In the rows, 128 means zero.
Each path below is one point turned by a fixed rotation once a step. After each direction that follows a path, write how fast that rotation turns it, in degrees each step (0 if it stays still).
Each turn is a multiple of 5 degrees from 10 to 175, or 0.
Each row of a path follows its step; steps can be skipped.
Path 1:
step 16: [134 133 119 129 127 127 133 133 123 127 124 120 124 136 136 135 129 135
 134 128 128 126 124 121 117 131 134 141 129 128 126 132 126 133 134 119
 121 125 128 128 130 135 127 136 127]
step 19: [126 131 135 124 125 119 125 127 130 133 124 128 128 129 129 138 128 139
 126 130 127 132 124 118 130 133 129 137 128 130 126 123 133 128 130 117
 135 136 133 126 122 137 134 124 119]
step 20: [138 131 137 118 140 131 133 132 124 137 125 130 123 129 129 140 128 131
 130 127 123 127 129 124 122 135 128 133 125 122 132 131 125 133 129 135
 123 129 138 130 132 134 129 133 135]
step 21: [127 136 123 119 125 127 140 121 122 129 127 134 115 122 126 123 124 130
 131 132 127 125 126 135 133 127 134 135 124 132 129 128 133 135 122 120
 128 124 137 129 127 129 124 135 129]
step 24: [137 130 126 122 132 132 134 131 131 122 120 131 125 135 140 136 122 139
 136 130 128 138 129 130 124 128 132 134 127 130 130 136 127 135 135 121
 132 126 131 128 129 128 122 131 130]
step 25: [121 130 122 127 129 120 140 131 128 132 132 124 127 130 130 123 133 141
 132 134 122 126 130 130 134 135 123 133 125 128 132 137 126 128 123 121
 116 130 132 132 126 131 127 131 136]
step 32: [129 139 136 121 130 131 136 126 124 121 131 129 124 135 130 135 127 142
 127 128 132 134 131 128 128 123 135 136 127 130 135 134 128 130 139 128
 134 129 129 126 124 127 126 118 128]
[130 126 128 127 127 127 130 129 127 129 129 126 130 130 128 130 127 126
 130 127 126 127 128 128 127 128 127 128 127 128 127 132 129 125 128 125
 129 129 132 128 128 128 127 132 130] => 80
Path 2:
step 1: [120 129 129 130 125 135 126 130 123 129 132 128 130 134 120 128 132 127
 125 125 130 126 135 141 125 126 130 131 134 125 132 131 131 122 133 139
 114 125 131 126 136 140 130 127 125]
step 5: [130 130 131 131 127 131 126 130 120 120 120 128 126 122 132 124 124 129
 131 132 126 133 135 129 128 139 133 130 123 130 121 129 126 129 123 119
 124 136 120 130 141 127 116 131 128]
step 15: [131 125 122 123 127 128 133 123 122 128 130 119 128 129 133 131 132 135
 130 120 128 131 139 122 124 135 122 125 125 122 129 136 132 137 125 127
 127 124 138 132 140 128 126 133 124]
step 19: [128 130 126 125 128 128 131 132 119 131 145 132 116 129 118 125 115 130
 128 130 135 124 128 138 131 129 131 123 129 130 128 130 126 128 131 127
 131 130 127 126 128 131 122 131 135]
step 20: [127 121 121 123 134 135 119 115 127 129 124 129 122 120 126 126 128 130
 124 133 130 123 139 124 132 135 129 125 127 117 124 129 132 132 130 132
 123 130 133 128 136 128 124 120 127]
step 26: [126 123 125 129 125 119 129 124 129 128 134 126 131 129 125 120 125 135
 128 122 131 123 141 133 122 134 123 129 132 123 132 130 131 119 126 126
 120 123 130 141 137 133 135 126 130]
step 33: [121 134 132 133 128 136 134 135 121 125 133 129 127 133 129 125 136 125
 135 130 125 131 135 128 126 131 133 128 112 132 131 125 133 123 129 134
 126 129 128 135 140 128 124 126 127]
[129 129 129 128 128 129 131 127 127 128 124 128 125 127 129 130 128 129
 129 126 126 129 130 129 128 126 129 128 126 128 127 128 126 126 131 128
 127 129 125 130 130 127 133 130 128] => 65
[130 126 127 127 131 127 127 125 130 127 129 128 130 125 128 129 127 131
 128 126 126 129 125 126 127 131 127 128 128 128 129 125 127 126 129 128
 125 127 127 126 130 130 129 127 130] => 125
[129 126 128 127 124 123 127 127 129 128 128 130 128 129 131 128 130 129
 129 129 128 129 131 126 129 128 129 127 126 129 126 125 129 130 129 128
 128 126 127 130 129 131 126 128 128] => 65
[124 129 129 130 130 128 129 127 133 131 125 127 130 128 127 130 126 128
 128 126 130 128 129 129 128 129 131 128 128 128 129 129 128 130 126 127
 127 128 128 130 129 130 126 129 129] => 70
Path 3:
step 1: [125 137 130 120 127 131 133 123 130 125 122 134 133 130 129 115 133 123
 124 128 131 129 135 144 126 133 112 117 136 128 129 139 131 129 123 129
 129 136 123 125 131 133 129 129 126]
step 6: [129 137 132 127 130 117 134 122 124 127 129 133 135 122 123 128 129 136
 116 126 131 127 133 136 126 136 129 119 130 136 120 130 124 124 123 135
 124 123 119 124 134 121 132 143 129]
step 7: [127 123 118 122 135 127 131 127 125 129 120 131 124 130 129 118 140 115
 132 127 129 132 125 126 127 127 131 132 115 129 129 124 131 125 139 138
 129 131 116 133 123 126 118 125 138]
step 13: [127 130 116 134 121 132 130 139 131 139 129 122 140 123 136 122 138 129
 137 127 139 113 131 126 128 125 128 129 121 122 121 128 125 129 117 126
 130 128 132 127 131 131 129 131 131]
step 17: [139 131 127 133 129 127 127 128 126 122 131 139 130 127 130 112 128 129
 133 137 131 142 131 137 122 130 116 125 122 125 132 140 119 123 126 128
 124 133 121 128 120 124 129 126 127]
step 26: [128 116 126 131 131 124 129 129 130 133 118 132 123 139 132 136 119 128
 142 122 130 131 131 138 118 128 122 120 131 129 124 138 122 127 124 133
 133 123 128 123 139 130 129 134 129]
step 33: [136 126 130 129 132 124 130 139 126 122 133 133 126 121 130 113 131 128
 132 130 136 132 118 134 124 137 132 125 116 125 120 128 117 134 135 135
 134 127 131 131 121 120 123 125 126]
[127 126 126 126 127 125 127 129 131 129 131 129 130 128 129 126 127 129
 129 129 128 128 124 128 127 128 126 129 131 129 127 124 129 129 128 128
 128 128 129 129 126 125 131 128 129] => 130
